Each path below is one point turned by a fixed rotation once a step. After each direction that follows a path, write how fast that rotation turns it, in degrees each step (0 if it stays still).
Each turn is a multiple of 5 degrees from 10 to 175, or 0.
Each row of a path follows its step; steps can be skipped.
Path 1:
step 0: [  6   7  20  -5  10  -4  14  19  14  -1   8  -8  10   4  14  22  -5  13
  -7  11  23  12  -5  -6   0   7 -25   5  -3   3 -15  13   6  17 -15   1
  -2  -4  -3 -16  -6  -3   1   1  -9]
step 1: [ 23  -3  16  20   2 -19  -8   4   8  -3   5  -7  -1   6   4   5 -10  16
 -18   3  15   0   8 -13  -7   0  12 -13   3  10  25   1  -2  15 -20 -17
  14   3   7  11   0  -5   3  -3   4]
step 2: [ 10  -7   7   4  -4 -24  10 -13  -1   1  -4   5 -23  23   0   1  -9  16
  17  16   9  -2  13   8 -19  13   6  14  -6  -7   7  -4   5 -23   5   0
  12  -3  14   6 -13  -8  -1   0   0]
step 4: [  7   6   7  12   3  -5  24  -1  -6  16   7 -23  17 -23   2   9 -15   3
  -5  17  12   0   5  -5   5   5  -6  -8 -18  16   6 -13 -15  -8 -11 -12
   2   6 -25  -5   0  -5   3  -3   3]
step 11: [ 12   2   9   6   0 -20  15   7  18   8 -27  -7 -25 -28  -3   2  -9   7
   2  13  11 -13 -25  11   2   6  -6  -1   5   0   2   6   0  -7  16   0
  -1  10   3  -4  -3   3   5  12   3]
step 12: [ 23  10  -1  36  22   2   2 -23   8   2 -10   4  -4 -12   6   9   8   5
  -6   5  -2 -11  11   0   4   5  -9   1 -13   3  -9  14  -9  -2   4  -3
   9   7 -22  -1 -12  13   6  -9   9]
step 20: [ 14  -8  -7  33  12 -15  10  -8   5  11  -1 -12 -13   7  -7   1   5  -3
  -6  14  -5  -9   8   1   0 -15  15  12   0   4   3   9  10 -28  10  -6
  -3   2   3  -1  23   7   9  -6 -14]
step 21: [ 10  12 -11   2   7   2  10 -24   5 -11   4 -18   6   4  12   0  11   6
   6  18   5  -5  -5 -15  -4 -13 -22  12   7  -2  -4  16  10 -21   1  20
  -8   0 -10  -1 -13  -9 -13   0 -16]
step 25: [ -9 -15   8  15  18   7   2 -15  18  -7   6  -9   8  -4   4   1  -3   9
  -7  13  11   4 -14   2  -7 -27   1  11   1  33  -1 -16   3  -2  -6   9
  -2 -19 -18   0  -3   6  -9   3   0]
[-7  8 -1  5  6  2 -2  1  2 -9  0  0  2 -3  0  1  2 -2 -1  2 -3  2  3 -1
  1 -5  3  4  6  2  2 -2  2 -2  5  4 -3 -1  3  3  3  0  0  2 -6] : 10
[  0   0  -3  -3   0   2   2  -3 -11  -4   2   2   0  -6   1   0  -9   1
   4   0   0  -4  -1   4   1  -5   0   1  -1  -2   5  -1  -4  -1   1   0
   7   4   5  -4  -2  -3  -2   2  -2] : 55
[ 3 -3 -6 -1  3 -4  3  5  2  6  4 -6 -1 -1 -4 -2 -4 -7 -1  1 -1  2 -1 -5
  3 -1  6  1  4  2  1 -1 -6  2 -2 -4 -1  1  3  3  0 -6  5  3 -1] : 115
[  3   0   5   1   2   2   0   0  -1   1   1  -1   5   6  -3   2  -5  -2
  -1   5   3  -3   1   0   2   1   1  -5  -2  -3  -3   0   1  -6  -4  -3
  -3   0   4   6   3   0 -11   2  -6] : 20
[  2  -1  -2   3  -2  -1   1  -3   5  -7   3   0   0  -1  -4   4   2  -3
   5   3   2   2  -2  10   3   2  -3  -1   2   0   3  -2   3  -4   1 -10
   2   1  -2   4   0  -2   3   3   4] : 45
Path 2:
step 2: [  4   1  13 -11  -4  15 -13   5  10  -4   3  -2 -16  10  -5   4   9 -15
 -11  11  21  15 -16  -2 -13   2  16   4   4  12  -7   0   7   7  -4 -13
 -14 -35  -5  -4  -4   0  16 -13  -8]
step 3: [-10   4  15   2   4  -3  -5  -2  -1  -3  -2   2 -30  26   3   5  -5 -12
   0   2  -1  -4   0 -14 -22   6 -15  -7  -7  -1   0  13  15  -7  20   6
 -15 -24  12  18   1  -8   0  -3 -10]
step 6: [ -5 -11  15   1  -1 -10  15  19 -24  12  -6  -9 -13  23   2  11   2  -1
   4  -9  12 -12  -8  19 -19  15   1  -5   4   5   6 -10   0  -8  -7   8
   0 -15   3   6   1 -12  12   3 -23]
step 12: [ 21 -13 -17  -3   7  -2   8  -1 -15  10  -2 -22  11  21  10 -13  15   5
  -2   0   9 -15 -18   4 -30  14   2  -6  -1  -7   0  -2  -2  -3  -6 -11
 -12 -21  -6   1  11  -1   9   0  -2]
step 13: [  4  -5 -13 -12   6   7  -7  24  -9   5 -25   2  -5  12  11   2  -9  -2
  -9  -8  12  10  13 -10 -10  15  -4 -11  -1  -2   8   2 -18   2 -15   5
   0 -37   2   3   9  -8  -1 -16   3]
step 14: [  4 -16  19   8  -2   0  -4   2   1  11 -13   0   4   0  -8   7  -4  -9
 -12  -6  13   0 -22  -5 -21   1   8 -20  11  14   0  -8   5  11  -8   6
 -12 -28   7  14  11 -10  25   1  -5]
step 16: [ -7   0  19   1  -3   8  -6   0  -8   7 -15   3 -17   5 -13  -5  12  -7
 -14  -1  -9   0   6   2 -22  19  -2 -12   4  -7 -15  16   3 -12  12  -9
   6 -34   7  -4   6 -17   5  -4  15]
step 23: [ -4  12  -2   8  -6  -9   6  13  -7   6   7  -7 -18  35   1   2  -6 -16
   4  -2   0 -12   0  12  -7 -10   5   9  -5  -5 -10   8 -12   3   0 -19
 -18 -32   3   4   4  -8  -6   5  16]
step 25: [  6  -3   1   2  22  -5  -4  17  -6  -4   6 -11   5  21  16 -13 -14  -1
   9  -6  13 -24   1 -11 -19   8  -8 -17   8   5   6   0 -14  15 -17  -5
   6 -27  -3   5   0  -8   1   0   0]
[-1  5  0 -6  0  8 -3 -1 -1 -2 -2 -2 -2  4 -1 -2  3 -1  5 -1  3 -3 -5  3
 -4  5 -4  7 -2  1  2  3  2  0 -3  9  3  3 -1 -3  0 -5 -2  1  5] : 110
[ 8 -5 -4  4  0  0 -1  1 -3 -1  3 -3  6  2 -3 -1  3 -3  5  1  3 -7 -5  5
  4 -5 -2  0  0  4 -1  2  2  1 -3 -4 -1 -1  4  4 -6 -1 -4 -1  1] : 135
[ 4  1  4 -2  1  2  4  0  0  3  4 -7 -3  1  3  7  2  2  4  5 -6 -2  3 -3
 -5 -3  3 -4 -1 -2 -6  8 -1  4  0 -1  2  3  2 -2  0  1 -6 -1  0] : 55
[ 5  3  3  0  0 -8 -3 -2 -1  0  3  4 -7  2 -4  5  6  1 -1  1  5  1  3  2
  2  0 -2  1  3  3 -3 -3 -1 -4  3  6  3 -1 -2 -3 -5  1 -4  5 -5] : 25
[-2 -2  3 -3  0 -1  0  1  3  6 -2  2  5  4 -5  4  0 -1 -2  3  5  2  0 -6
 -3 -2  5  6 -6  3 -2 -2  1 -1  4 -1  6  1  2  6 -4  0  1 -4  6] : 55
[ 1  3  3  1  1  1 -3  0 -7 -3  2 -3  1  6 -1  0 -6 -2  2 -1  3  0  8 -1
  3  3  9  4  3  1  2  0 -4  4 -3 -2 -4  1  0 -4 -6  3  4  0  2] : 175
[-5 -2 -2 -8  2 -7 -3  1 -3  0  2  1  5 -1  2  2 -2  5  8 -2 -3 -3 -3 -1
 -3 -1  5  1  6 -2 -2  0 -1 -9 -2  3 -1 -4 -1  0  0  4 -3 -2  1] : 55
Path 3:
step 2: [ -1  -8   7  11  12  -9  -3  -2  13  -1  -4  -1 -10  18  20  12   5  12
  10  -6  19   8 -17  21  11   2 -17  -5  20 -13  22  17   2 -15 -12  13
   1  11   2   6   4  -6   5   5   2]
step 3: [-12   4   5   8  20   0 -17  10   4  -4 -19   5  -7   1  14  -7   2   7
   3  -4  -8   9  -8  26   4  -7  -4   8  11 -15  -4  36  11  -7   7   1
   7  14  16  17  -6   4 -13   0   6]
step 9: [  3  -5  -2  -2   1 -23 -15  13   3  -6  -6  11 -10  -1  15  -6   5  10
   2  -2  13 -12 -13  -8 -12  20   7  -3   0 -21  -6  -4  10   3 -22   8
  -6 -18   1  18  10 -21 -13  17 -10]
step 10: [ 13  -4  13 -22  22 -10 -12   0   2  -5 -11  -1 -14  -1  22   6  -7  -1
  17  14  -3 -15 -11   5  -1  17   1   0  22  -3  -9   4  -2  -4  -3  13
   7 -24  14  13  -5 -16  11   4  -2]
step 12: [  1  -4   8  -4  -2 -12   0  -5   9  -7 -12 -13  18  18  16   1   2  -1
   4   2 -16   3  -5  18  -7   1 -28   8  15  -8 -19   5   1  12  -7 -12
  -5  18  20  11 -12 -11 -11  -1  19]
step 13: [  2 -12   8   1   0 -23   5  11  12  -9   1   7  14  15  14   0   6   5
   8  -8   8  20 -16   8   9  16  -3  18 -11  -4 -10   3  14   5 -22   1
   3   0   7  -4  -3   2 -22  -3  28]
step 16: [ -2  14   0  -2   9 -25   1  -6  -4   9 -27   3   9   8  -1  -6  -9   5
  -4   0  12  -9 -11  15 -15   2  -6  -2  -1 -19  15  11   4  29  -3 -17
   0  11   2  15   5   4  16  13   2]
step 26: [  1   7  -8   2   7  -1  -9   0  -3 -19 -24   7 -11 -11  25   1  -2  15
   0   6  -5   0   3  13   5  13   8  15  -9  -3  -7  17  19  22 -10  -4
  15   5   2   3  -4 -18 -16  19  -3]
step 27: [ 26   2  12   0  24  -2   3  -2 -13   0 -14   0 -12  -4   5   8  12   9
  11   3   2  -3 -18   1   2  18  -3   5  -1  -7  -7  -8  27   9  -1 -19
  20  -6  -7   4   1 -12   6  24   8]
[-6  4  2 -6  5  7  2 -2 -6 -7  2  0  0  0  4  0 -3 -4 -1  2 -6  1  2  1
  3  3  4  0 -1  4 -6  4 -1  0  3  1  1 -1  5  3 -5  1 -1 -3  2] : 155
[-2 -2 -1  0 -3  8 -3 -2 -3 -3 -5 -3  0  3 -1  5  4  3  2 -6  1  4 -2 -1
  5  3  3  1  0 -6  4  5  5  0 -2 -2 -5 -5 -2 -4  0 -2 -3 -1 -4] : 60
[ 8 -1 -4  0  3  6  1  2  3  6 -3 -1 -4  0  1  0  4 -2  4  1 -4  4 -2  6
  1  1 -5 -2  4  4 -7  4  1 -4  2  1  0  1 -4  2 -3 -5 -5  5  0] : 45
[ 2 -6  3  3  5  5  1 -1 -4 -1  1  1 -4 -3  2  5 -8  2  0 -1  6 -1 -7 -1
  4 -1 -2 -2  3  2  2 -4  0 -4  5  1  3 -1  4 -5  0 -4  4  3  1] : 85
[ -3   1  -2  -1  -2   1   0   1   2   3   1   3  -1  -2  -1  -2 -10   4
   0  -1   3   1   0  -1   8  -1   2   1  -6   1   0   0   0  -1  -2   3
  -1   1   0   7   2   3 -12   6  -1] : 170
[-1  2  2 -2  2 -5 -3  3  6 -5  0  0  1 -2  3 -2 -1  1  6  0  4  0  0  4
  1 -1  2  7  2  8  0  5 -1 -5  2  5 -1 -3 -3 -6  1  3  2 -2 -9] : 95
[-3  3  3  5 -4 -1  5 -2  0 -2 -1  2 -1  1  2 -5  2  0  1  0  0 -3 -6  5
 10 -2  0 -1  5  4  4  0  2  6  0 -4  1 -1 -7  2 -3  4  2  0  6] : 25
Path 4:
step 1: [ -1   8 -13  15   2 -18 -11   8   9  -8  -3   5   8 -18 -12 -13  -2  18
  11 -11   0  16  -2  -7   3  -3   5  10   8   3   9  -3 -17 -24 -21 -12
 -11  -9   3   1   8  -2  12  -5  -3]
step 6: [ -1   4  20   1   0   0 -18  -4   1  -4 -12  -4   7  -3  -5 -10  20   8
  -4   3   6   7  16  -1  19  -4   9  -9  -2  13  -7   9   9  16 -16  -7
   2  -2  17  23  -1  -6  -7  -8  21]
step 11: [ -7 -14   0 -10  10  -2   6  16 -12 -11   6 -14  -4 -11  14   6 -18  -6
  -8   1  19   2   4 -19   5 -11  -6   8  -2  -1   0  12  11   2 -11  -8
   8   0 -17  29  -6  -2  12   3   3]
step 13: [-12  10  11  -1  22  24 -12   7  15 -11 -10  10  -4  -9 -10   5  -4   5
 -20  -6 -16  -7  -1  -3   0 -21  -7   1  -3 -15   5   1   1   6  10   3
   1   8  -5  -3  21   8   6  -4  -2]
step 14: [ 16  -2   5 -18   1   8  15  -3  -5   0  -6  14  -9   9  17   3  -6   8
 -15 -18  -7 -15   8  -4  -5 -14  11  18  -7  -3  -4  13  15  -4  -3  21
  14   4  11  -2   4  12 -15   3  -1]
step 15: [  5   7  -8 -13 -15  22   6  28  -1  11 -15  -2  -3   9  -4 -11  -1   2
   7   6  -7   8  15   1 -16   8  13  11 -26   4  -6   9  -8   2  15  -2
  -3  -6   4  -6   2   0  -5  -3  -3]
step 21: [ -5   0  16   2 -11 -18  -1 -16  10 -17   0 -15   5   3  -5 -26  -2  13
  -2   8  -1   5   7   6   4  -2   8  13   1 -18   6  -8   3   7   1   0
  13   5 -16   0 -15 -11 -24  -6   8]
step 26: [  3 -11  -6  -5  -1 -10  15   6 -35 -12   2 -11  -4  16  -3   1  -5  13
   8   9  16  13  21   0   1   0  -8   2  22   6  -9 -12 -10   8  -3   9
  -7   5   1   8   6  -3  -4   0  -8]
step 27: [ -1  -2   6  -9   8   0   3  11  -6  10  -5 -11  18   4 -12  13   8  -9
   3  30  22  -2   6  -3   5 -15 -11   0   4   3  -2 -13   7 -14   3 -11
 -10  -6  -6  16  -9  -1  17 -11  17]
[ 2 -5  2 -4  8 -2 -7 -3  1  1  4 -4  5 -3 -1  1 -5  3 -8  0  0  0 -1  4
  2  1  1  3 -3  4  0 -2  0  1  1 -2  1  0  7 -4  4 -2 -8 -1 -1] : 95
[ 5  0 -3 -3  0 -5  7 -4 -1  3  3 -2  0  2  1  0 -2  3  3 -6 -4 -2 -4  0
  5 -2 -2  0 -3 -1  5 -5  2  4  0 10 -2  1 -4  1 -2 -6 -2 -1  1] : 155
[ 5  2 -3 -3  4 -5  1 -4  2 -4 -4 -2  2 -2 -5 -2  5 -6 -2 -3  2  2  2 -3
  2  0 -2  8  4  3  0  7  4 -5 -2  3  3  4  3  1 -4 -1  4 -1  3] : 140
[ 1 -5 -2  2 -3  3 -5 -1  4 -7  1 -2 -2 -1  2  2 -5 -7 -2 -2 -3  1 -2 -4
  0  1 -1 -6 -2  4  3  1 -6  4 -5  3 -5 -1  3  3 -6  4 -1 -3  4] : 60
[ 4  4 -1 -1 -2 -1 -4 -8 -2  1 -3  4 -1  6 -3  1 -2  1  0  3  4  1 -2 -5
  1 -5  1  2  0  0  2 -2 -4 -4 -1  2  1 -4  0  6  9  7 -4 -5  0] : 85
[-1  1  5  1  2  7  1 -7 -2  2 -2  5 -1 -3  3 -2  4 -2 -3  2  1 -4 -7  4
  1 -4 -3  1 -1  3  5  2 -1 -2  0  3 -5  5  2 -4 -2  2  4  0 -8] : 70
Path 5:
step 3: [  0  -6   2   3 -10  -9 -15 -11  12   4   2  -7   5  20  10  49   6  -7
  -8   1  -2  12  -3 -17   5  -4  12   7  -3  14  -5  -8 -16  -9  10  -1
 -14   3   7  -2  17  -6   5 -24  -2]
step 7: [ 11  -1  -3   7  30 -20 -24  13  -6   7 -14   6  -2  33  10  14  -4 -17
   8  -5   3   3   1 -14  -1  -2   0   5  -3   0 -13   5   3 -20   2   9
 -17  -7  21  14  10  -9   2   8 -12]
step 10: [-16  13 -12   7 -20  17 -22 -24   5   8  -1  -4   5   5  -9  29 -13  -9
   3   9 -23   2  -7  -8  11   0  12  -9   9   3 -18  -9  25  -5  -1  -7
 -17 -11 -11  -3   9   3   8   0  -3]
step 11: [  7  24 -23   0   3  -2  -9  13   6   0 -17  -8  -2  21   1  25  -1  -2
   6   6   1  29  10   2  10   0  10  -5  -7  28   0  -2  -5 -10   7   5
 -16 -11 -13 -11  16 -14   6 -11   0]
step 12: [-39  17   4   2  11   5  -8  -8  17   1   5 -15   2  13  14   1   3  -2
   3   9 -12  13  -4   5  30  -3   5 -17   4  19  17  -9   0  -6   9 -18
  -4 -10   1   8   2   5   7 -12   6]
step 14: [-19  -2  19  -3   6  11 -28 -10  -2  12   0  -4  11  18   5  17 -16 -13
   8  13   1 -11  -3 -17  16 -15   4  -6   2 -10  -1  -9 -10   4  15   8
 -16  -1  24  15  16   8   8 -11   5]
step 15: [  5  10  -8   3  12 -11  -1  15   9  12  -8   7 -17  11  13  29  -9   1
  13   2  20   3   7   0  12  16 -17  10  -4 -10  -9  -9  -7  -5  15   3
 -18   3  18  25  13  -7  -1 -20 -10]
step 17: [  1  -6   1  12  -1 -14 -16   6   7  13  -9   6 -17  15   4  17   3  -3
  10  -5 -13  12  -8  13 -12  12  14  10  -3 -14 -33  -1  25  -5  10 -15
 -26 -16   2   4  -7  -7   4  -3 -15]
step 27: [-13  11 -15  -3  11  -5 -13  23  16  25  -3  -1 -17   1  -1  17  -3   4
  -9  17  -1   4   3  18   5  19  -4 -13   9  -2  -7 -11  29 -12   1  -4
  -5 -23  -2  11  -2 -17 -10   1  -2]
[-4 -5  1  2 -5 -1  7  1 -3  3 -3 -8  2 -2  5  2  7 -4  0  5  1 -2 -2  1
 -2 -3  1 -2  4 -6  2  2  2 -2  3 -2  1 -1 -6  3  1 -6  0  3 -4] : 100
[ 9  1 -1  1  0  0  0 -3  0 -1  1 -4 -4  5 -3 -4  3 -4  4  1  1  4  5  1
 -6 -3 -5  1  2  1 -1 -7 -7  4 -3 -4 -3 -2 -1  3 -1 -3  1 -1 -5] : 170
[ 2  3 -3 -3  1  3  0  8 -1  2 -1  0 -3  1 -1 -1 -1  1  0  6  5 -2  3  1
 -3 -6  3 -5 -4  1  5  1 -1  5  2 10 -2 -4 -1 -5 -2 -3 -1  6  3] : 155
[-2 -1  4 -2  4 -3  0  1 -2 -3 -2 -2 -1  2  0  2  2  7  4 -2  4  0  5 -5
  1  1  2 -5 -2 -9 -1  3 -4  3 -2  1 -4  7  1  9 -4  3  3  2  1] : 40
[ 6 -3 -1  2 -3  0 -8  0 -5 -2  3 -7  0  3 -6  5  0 -1 -3  2  0 -3  1 -1
 -3 -6  5  3 -3 -5 -4  2  4 -3  2 -4  2 -2  1  0 -1  4 -2 -2  6] : 100
